Questions about the table below. Indices start at 1.
1) Read off the top-left entry.
2) Read off the entry directly above the largest entry.
3) Read off the entry at row 3, column 3.
4) Read off the entry just right of the smallest entry.
5) Read off the entry at row 2, column 2.
6) Read off the entry in row 1 and column 2.
7) Read off the entry just left of the largest entry.
8) Read off the entry in the bottom-left corner.
[[ 0.03  0.02  0.02  0.02  0.02  0.03  0.02]
 [-0.05 -0.01  0.07  0.05 -0.02  0.02  0.02]
 [ 0.02  0.03  0.00  0.04  0.03  0.01  0.02]
 [ 0.09  0.07  0.15  0.19 -0.01 -0.18 -0.01]
 [ 0.03  0.02  0.03  0.04  0.02  0.01  0.02]
 [ 0.03  0.02  0.02  0.02  0.02  0.03  0.02]]
1) 0.03
2) 0.04
3) 0.00
4) -0.01
5) -0.01
6) 0.02
7) 0.15
8) 0.03

M =
[[0.64, -2.08, -0.28, -2.32, -2.10],
 [-2.18, 1.90, 1.75, 0.91, 0.86],
 [-2.08, -0.51, -0.26, 0.44, 0.79]]
The second smallest entry is -2.18
The entry directly below the smallest entry -> 0.91
The entry just right of -0.51?
A: -0.26
The entry just right of 0.44?
A: 0.79
The entry in the bottom-left corner?
A: -2.08
The entry just right of 0.91 -> 0.86
The entry just left of 1.75?
A: 1.90
The bottom entry of the column that holds the smallest entry?
A: 0.44
The first entry, reading row by row -> 0.64
The top-right entry: -2.10
The minimum is -2.32
The entry just left of -0.26?
A: -0.51
The entry just left of -0.28?
A: -2.08
The entry just right of the largest entry?
A: 1.75

-.22,-.29,.04,-.17
.35,.51,-.27,.17
.32,.28,-.13,.11
.32,.29,-.14,.11
The entry just right of the smallest entry?
A: .04
The 1st entry in reading order: -.22
The 4th entry from the end, reading row by row?
A: .32
The 1st entry on the diagonal from the top-right corner?
A: -.17
The second-last entry, reading row by row: -.14
The 2nd entry on the main diagonal -> .51
The last entry, reading row by row?
A: .11
The 2nd smallest entry?
A: -.27

143	112	124	127	108	122	113	207
156	159	103	81	108	89	128	187
129	122	125	114	111	112	106	91
66	152	103	94	79	140	94	54
130	120	118	110	113	91	170	212
136	136	85	133	83	122	133	13
109	18	115	123	126	129	146	91
Find the smallest entry in the first column.
A: 66
The entry in the bottom-right corner -> 91
The first entry in reading order: 143
The largest entry in the last row -> 146
Find the entry just left of the smallest entry.
A: 133
The top-right entry -> 207
The minimum: 13
The entry just left of 159: 156
Find the 4th entry in reading order.
A: 127
Find the entry just left of 170.
A: 91
Find the largest entry in the last column.
A: 212
Find the 3rd entry on the main diagonal.
A: 125
Find the entry in the bottom-left corner.
A: 109
The entry directly above the largest entry is 54
The entry just left of the largest entry: 170
Find the entry just left of 120.
A: 130
Find the smallest entry in the first row.
A: 108

[[-1.3  1.5 -0.8  0.2 -2.1 -1.7  0.8  0.3  0.7 -0.8  0.1 -1.3 -1.6  0.5
   0.9]
 [ 1.4 -1.5  1.7  1.6  0.7  1.7  0.2 -1.8 -0.4  1.1 -2.1  0.0 -2.2 -1.5
   1.4]
 [-0.6 -0.8 -1.7  1.2  0.0  1.4 -1.3  1.0  1.8 -2.3 -2.4 -1.3  1.4  0.3
   0.6]
 [ 0.4 -2.0 -1.2  0.4 -2.4  1.1 -2.4 -1.9  1.7 -2.2  1.5 -1.9  0.8  1.9
  -1.1]
 [-0.7  0.3 -0.5 -1.9  1.1 -1.7 -1.7 -1.0  1.5  0.8 -2.2 -1.4 -0.1 -2.0
  -0.6]
 [-1.5 -0.8 -1.0 -1.5 -2.0 -0.5 -1.4 -1.2  1.7 -1.4 -1.2  0.6  1.8  1.4
  -2.1]]
What is the entry just right of -0.4?
A: 1.1
What is the 1st entry in reading order?
A: -1.3
What is the entry just left of 1.9?
A: 0.8
The second entry in reading order -> 1.5
The 4th entry in reading order is 0.2

76  31  66   9
Give the third entry from the right.
A: 31
Give the third entry from the left.
A: 66
Give the first entry.
A: 76
